One turn moves each row of this set onto another row. After a few examples, where does it send each row asked below?
q480: [ 54  -2  -6  -2 -18 -16   7  23   5  14   2   5   3  19 -18  -9 -28  -8
  11  20  -5   3  25   8  -2  -6  14 -15 -10  12  -9   7  -7  16 -17 -30
   6 -41  13  11  -9]
q68: [ 24 -25 -21  -8 -13   2  19  23 -29  18   6   0   8  -6   8  18   4  12
  18  -2   7 -14   3 -23  20  20  -7   5   3  14  -2 -27  19 -36   9 -11
  -3  -7   2   5  36]
q151: [ 31 -18 -21 -28 -23   4   1  20  -2 -11 -16   5   1  12 -20 -22 -30 -17
  21  11 -20 -14   6   9 -17  -2  -2  -3  10  11 -25   1 -11  16 -17  -5
  12 -21  24  15  31]
q182: [ 56 -11 -40 -12 -16  -2  22  11   0  26  -6   6  -9 -29 -11 -19 -22 -16
   4  18 -10  12  17   5 -16   1   3 -17  -7  19  -8  -7   5  11  -9   6
   9 -11  29  25  14]
q896: [ 39 -11  21 -24   4  16   6  33  -6  17  31  14  -4 -17   8 -26  16 -17
  -7  -5  19 -13  21   5  -2 -10   1 -11  15  33 -10 -13 -19 -12  -4   6
  15   0  11   7  11]
q984: [  5  -5 -16  21 -11  -9   5  19   3  38  11  13  -1 -15  -4  19  -2  23
  32 -19  -1  24  26  -3   5   8   0   1 -10  30 -46  20 -12  24 -11  -6
   1   9  -9 -11  -7]
q875: [ 11  -8  -7   5 -23  -2  11   2 -26  29   1   3   4  20   8  18 -29   8
  52 -21  -2   4   6  -2  -6 -14   5  12  -7  35 -37   8 -21  -6 -29   1
  -8  23 -11  -8  15]
q869: [ 53 -30  36  -1 -21  -1  -1  12 -25  14  15   7  -4 -13  29 -17  22 -25
  -7  10  19  14   8  23  -4   4  11   7   5  26 -13 -11 -10   3   0 -18
   0  -2   2   7  -2]
q725: [ 26  -4 -18 -14  -9 -19  -6  16 -29  47   1  16   2  -8 -19  25   7   7
  50 -21   5  -7   1 -12 -13  -4   2  27 -14  40 -33  -9  -7  30 -22  -1
   7  -3   3 -18   5]
q782: [  7 -28 -21 -10 -11 -10  13  14 -18  22  41   1  25   6  25   5   8  -8
  16 -16   3  10   2   8  30  -5  18  12  14 -12   5   1 -24  27 -39   1
   6   1  -4 -12 -18]
q229: [ 30 -27 -29 -12 -28  -9  13  14 -36  26  17  20  23 -15  13  15  10  11
   6 -25   8   8  -7   4  14  -1  26  27   4 -26 -13 -13 -27  43 -17   8
  17   2  -8  -3 -15]
q118: [ 49  -4  37 -19 -18   7 -12  15 -36  -9   8  -8  -3  -9   6 -22   0 -16
 -10  -1  15 -23   9  -3   3 -12  23   1   0  23 -11   2 -35   3 -14 -10
  27  -9   7  -9  -8]
q525: [ 19 -14 -11  11 -12  -5  14 -24 -16  38 -14  -5  -3  -8 -17   4  -9   7
  41  -2  18  21  -2 -12 -10   7  -2  24 -24  30 -18  27 -21  26 -28   1
  15  16   5  -9   2]
q386: [ 35 -27 -11 -10 -47 -28  11  15 -27   5 -10  -2 -27   8   5  -2 -24 -12
  -2  19 -12  11  14   5   0  20  25 -19  -7   1 -21   9  -1  14  -8  -3
   4 -19  19  16  18]
q276: [ 29 -36  19 -18  -2   7  -7  16 -20  11  -7   6   9 -23   5 -23   4  -8
 -25   0  16   1   3  -2 -16 -14  -3   7  16  17 -12  -3 -24  15  24 -25
  25 -14   7   4   9]
q411: [-12 -16 -17   0 -11 -13   7  10 -28  39   1  -3  -6 -10  -5  36  -3   4
  26 -14 -17   5   6 -22   1 -14   8   6  -6  25 -18  23 -11  13 -16  21
  21  14  23 -11   7]
q742: [ 36   3   3  25 -21  24  30  14   0   2   1  -8  11  -9 -13  13  11  21
  17   8   9 -11  11 -19  32  24   4   6 -18  -1   0  12   1 -24  -7   4
  23  -6  12   4   4]
q989: [ 17 -14 -34 -12 -16   8  12   6 -14   4  20   6  28 -12   7 -15 -15  16
  12 -28  12   2   5   1  23  -2  15  12   9 -17 -16   5 -46  34 -34  -1
  15   8 -19 -11 -14]
q468: [ 34   0 -16  12 -17  19   6  19  -3  -4 -20 -12  20 -27 -13  -1  11  25
  14  -9   9 -21  -4 -24  19  29  -9  17 -10   7 -19  -6   6   7   6 -17
  27 -23   4 -14  16]
q564: [ 47 -15  31   0 -30  27  11  17 -23  -1  -5  16  -1 -25  13 -14   5  -3
 -20  -6   9  -2   8  11 -10 -10  17   4   5   7 -29   0 -31  -2  12  14
  27  13   9  16   7]
q169: [ 35  -9 -11   4  -9  11  13  -1 -29   3   5 -28  14 -13   0   9  -2  -4
  26  16   1 -15   0 -24  29  11   0  10 -11  22  20  -6  11 -33 -19 -16
   7  -6  14  -6   6]
q579: [ 26 -33 -37 -15  -9   3  26   0 -16  34  18  13  36  -2  23 -11  -7   1
  20 -26  21  12 -12  10   3 -11   2  25  14 -10  -1 -18 -26  24 -28   0
   4  10 -13  -1   3]
q720: [ 39 -23  -9   7 -33  13   1  17 -26 -10  -9   7  17  -9  -4  16  10  17
  32   5  -1  -7  -3  -3  18  34  -4  29  -3   6 -26 -20   8 -11   8 -31
  -6 -10 -10   4  18]
q553: [ 31 -12 -26 -18 -16   3  28   3 -16  26  28   7  15  -9   8 -11  15  -2
  21 -23  25  -3  -6   2  20   7  18  19  -1 -13   1  -4 -31  32 -48  33
  22  11   3  -8  -5]
q726: [ 58   7  -9   3 -42  -8  16  37   3  18 -10   5  -7   5   8  -4  -5 -16
  12  -5 -14 -12   9  19 -11   2  18 -13  -9  11 -31 -12  11  21 -18  18
  15 -27  28   7  19]

q564 turns into q869
q411 turns into q984
q68 turns into q742
Now these:
q782 turns into q989
q480 turns into q151

